In the rows, 128 means zero.
The rows of D fall into 3 groups, which share some directions, and each row is roughly a mix of its group's hidden directions.
D (124 x 12):
[[120 144 120  97 125 140 122 102  84 137 203 158]
 [112 121 100 135 128 157 125 170 174 116  66 159]
 [146 116 143 142 103 124  70 169 139 153  92 174]
 [127 122  88 143 131 127  94 194 179 136 138 102]
 [ 76 110 138  67 105 150 153 150 147 116  93 130]
 [ 98 124 142 131 118  63 169 130 159 145 132 177]
 [100 156  99  82 113 177 129 151 110 163 102 158]
 [101 100 112 120 122 131  78 155 176 108 116  75]
 [ 94 169 133 149 161 161 172 124 113 151 137  78]
 [ 90 143 113 136 168 158 159 184 100 146 149 102]
 [ 76  88 136 123  98 139 160 149 155 119  87 165]
 [ 97 109 145 116 138  69 125 130  90 176 165 113]
 [116 118 151 114 107 182 120  98 169 104 102  77]
 [163 106 118 112 178 182 118 126 117 100 166  99]
 [118 144  94 117 134  88 182  73 120 106 159 119]
 [112 130 103 177 182 159 120  73 130 132 144 143]
 [139 111 128 116  87  86 192 161 144  95 124 114]
 [109  92  85 132 181 161 101 113  86 135 104 130]
 [186 181 154 132 125 136 135 124 181 107 150 129]
 [150 168 145 120  77 148  87  74 127 128 102 121]
 [126 153 101 134  89  69 140 108 161 158 152 165]
 [ 90 137 114  82 183  86 152 130 100 155 119 140]
 [135  95 171 163  79 128 174 158 122 106 111 143]
 [109 131 134 122 182  79  80 122 119  90 125 161]
 [124 135 172 166  81 169 153  99 159 106 152 125]
 [102  96  93 110 166 151 141 165  86 154 159 153]
 [ 99 115  88 112 168 140  58 132 131 142  99 143]
 [179 113  79 183 110 109 110 131 160 106 136 122]
 [166 133 134 125 103 123 165 105  76 145 116 188]
 [173 152 187 140 154 104 131 123 153 139  79 128]
 [173 149 149 152 105 156 154  70 147 134 165 140]
 [ 93 137  76 106 164 178 144  96 116 148 117 106]
 [183 112 103 127 134 131 185 109  99 167 106 107]
 [147 102 129 101 173 147 135 152 139 122 102  56]
 [ 89  93  94 122 181 149 174 124 135 118 149 100]
 [ 93 135  80 135 138 133 125 140  69 114 166 169]
 [156 144 131 117 121  89 197 145 167  93 137 124]
 [140 171 121 154 121 136 130 120 170 175 169 175]
 [102  98  79 145 166 138 118  97 170 127 116 173]
 [125 152  80 122 118  62 113 174 140 149 112 117]
 [103 150 145 149  77 107  92 168 101 172 114 116]
 [181 124 153 124 116 144 125  64 136 145  80 128]
 [174 167 102 170 126 105  76 122 143 143 156 113]
 [182 132  89 160 184 117 110 156 130 119 153 144]
 [ 72 145  89  92 141 141 146 100  98 174 136 122]
 [106 119 115  82 173  76 140 146  92 156 112 147]
 [129  77  96 111 137 143  79 189 129 108 118 123]
 [122  70 119 157 127 134 100 135  57 142 112 128]
 [168 150 147 143  87 166 102 104 146 106 165  87]
 [188 184 138 131 109 118  84 141 116 134 113 160]
 [168 113 126 101  94 117 102 106  53 137 133 138]
 [ 93 163 110 143  75  95 143 123 150 136 159  82]
 [128  62 169 111 125 152 113 126 130 112 133  70]
 [134 181  90 134 138 128 149  97 123 113 174 179]
 [121  88  79 106 149 167 126 163  84 156 128 145]
 [112 143 161 133  84 161 102 133 176 133  72 120]
 [127  97 182 151 124 150 118 138 183  87 151 107]
 [143 161  93 167 124 101 108  75 159 107 131  91]
 [125 110 101 138 151 157  69 178 159 104 142 104]
 [102 131 135 117 127 178 154 105  62 136 144 167]
 [142 116 142 170  76 190  91 133 140 114 117 116]
 [145  90 107 173 120 121  87 161  76 145 101 130]
 [110 108 139 112 110  89 163 149 105  92 189 151]
 [172 107 165 159  97  65 110 114 116 109 131 125]
 [121 155  94 157  94 130  79 113 192 133 132 118]
 [ 75  97 118  96 115 114 140 125  95 111  96  74]
 [160 100  98 139  93  66 123 179 132 125 111 130]
 [145 129 127 127 116  96  99  80  64 149 169 133]
 [ 80  73 103 117 150 105 176 119  96 124 116 136]
 [ 89 107 114 115 101 127 133 134 181 127 184  85]
 [162 118 103 155  73 124 113 134 164  84 140  89]
 [ 89 121 120 167  86 172  76 108 148 146 126 128]
 [134 143 149 101 162 102  96 134  95 172 180  99]
 [ 96 184 177 115 132 107 127 108 109 172 160 128]
 [116 139 138 154 138 142 151  57 162 119 179 136]
 [ 81 130 163 164 117 108 169 150  80 154 113 141]
 [152 145 118 107  78 135 164 118 153  80  78 133]
 [133 139 177  91 114 101  91 167 112 175 128 104]
 [170 110 158 168 145 101 140  85 112 128 176 155]
 [120 130  93 144 154 202 130 131 134 155 155  88]
 [ 97 157 137 140 130 127  84  71 119 180 135 101]
 [167 158 120 157 149 155 111  68 154 150 151 156]
 [188 133 136 191 104 139  99 112 124 120 158 111]
 [ 87  99 146 112 119 185 150 147 178 103 122 111]
 [154 151 149 149 143 126 146 166 171 123  92 187]
 [ 63  96 109 124  99 140 149 124 124 157  75 129]
 [107 140 161 115 133 166  72 166 130 181 126 125]
 [ 96  95 161 101 119 162  98  95 115 149 150  78]
 [131 101 143 148 111 114 131 125 111 101 200 180]
 [128 170 122 160 190  96 106 145  96  99 113 142]
 [161 119 154  78  74  89 149 123 106  98 133 118]
 [134 150  95 161 164 145 139 128 120 125 110  51]
 [146 147  69 163 180 155 101 151 104 128 125 121]
 [112 142 101 103 132 116  80 129  74 159 137  78]
 [129 115  95 131 122 176  66 168 160 149 111 136]
 [ 97 128 101 104 117 132  81 164  83 156  97  95]
 [115 117 147 137 147 165 131  98 182  95 136  71]
 [119 174 169 153  74 112 139 131 175 122 152 139]
 [148 101  88 115  93 156 170 149 121 188 125 123]
 [124 108 197 111 109 137 164 154 160 116 157  97]
 [116 145 177 125  99 118 137  78 184 135 123  94]
 [150 113 123 103 117  98 126 109  75 125 171  70]
 [133 157 107 152 184 142 156 165  96 149 166 151]
 [149 116 168 127 103  74  91 150  86 159 149 142]
 [145  94 135  97 118 138 187  79  90 151 144 139]
 [111 138 136 134  91 162 108 115 169 133 190 168]
 [ 81 100 119 197 142 151 129 128 160 124 132 163]
 [113 197 117  89 100 124 146  75 135 132 139 126]
 [185 116 119  80 150 128 134 120  91 103 142  82]
 [131 133 128 189 147 108  98  84 117 132 179 154]
 [149 160 170 109 110  89 117 104 155 125 113  67]
 [134 158 101  89 166  93  90 147  89 161 124 107]
 [119 120 112 161 104 130 135  68 147 112  67 100]
 [146  98  99 102 187  85 153 139 125 122 110 167]
 [158 126 146 145 147 132 126 189 177 109  82 113]
 [159 107 156  80 157 118 168 146 148 104 109 174]
 [ 50 161 149 126 103 125 105 145 134 113 151 158]
 [151 134 151 117 128  80 169  79  87 129 109 160]
 [ 74 129 181  98 137 118 141 173 106 132  94 127]
 [171 157 140 111 139 132  76 128  78 145 148  88]
 [105 149 163 116 106  92 108  96 140 165 103  72]
 [ 98 133 184 104  91 150 163  97 117 142 150 164]
 [184 107 117 130 154  96 129 155 163 143  90  86]
 [128 161 178 124 153  94 182  99 105 152 121 149]]
Here is one row from each group, named. Which group is each of the other rows in?
[164  72 134 118 137 127  93 133  65 142 127 102] => J
[188 156 143 117 131 145 101 117  96 117 161  76] => E
[ 90 138 131 131 179  95 123 153  89  75 151 130] => L

[117  98  83 146 118  72 145 135 179 123 121 162] => E
[108 135  74  89 162 114 108 170 112 142  84 117] => E
[170 152 172 130 105 121 119 139 188 125 132 174] => E
[170 131 171 147  86  81  85 129 114 138 103 129] => J
[ 79 145  99 144 156 185 109 159 129 135 159 103] => L
[ 94 156 166 123 113 122  84 116 140 185 106  93] => J
[ 90 146 141 191 115 174 102 130  98 156 111 126] => E
[138 148 115 139 154  84 185 117 180 111 144 156] => E
[104 158  81 164 100 102 110 158 139  94 171 133] => L
[116 175 148 146 113  51 156 115 144 118 119 114] => L
[110 137 111  85  85 128 119 116  74 173  96 139] => J
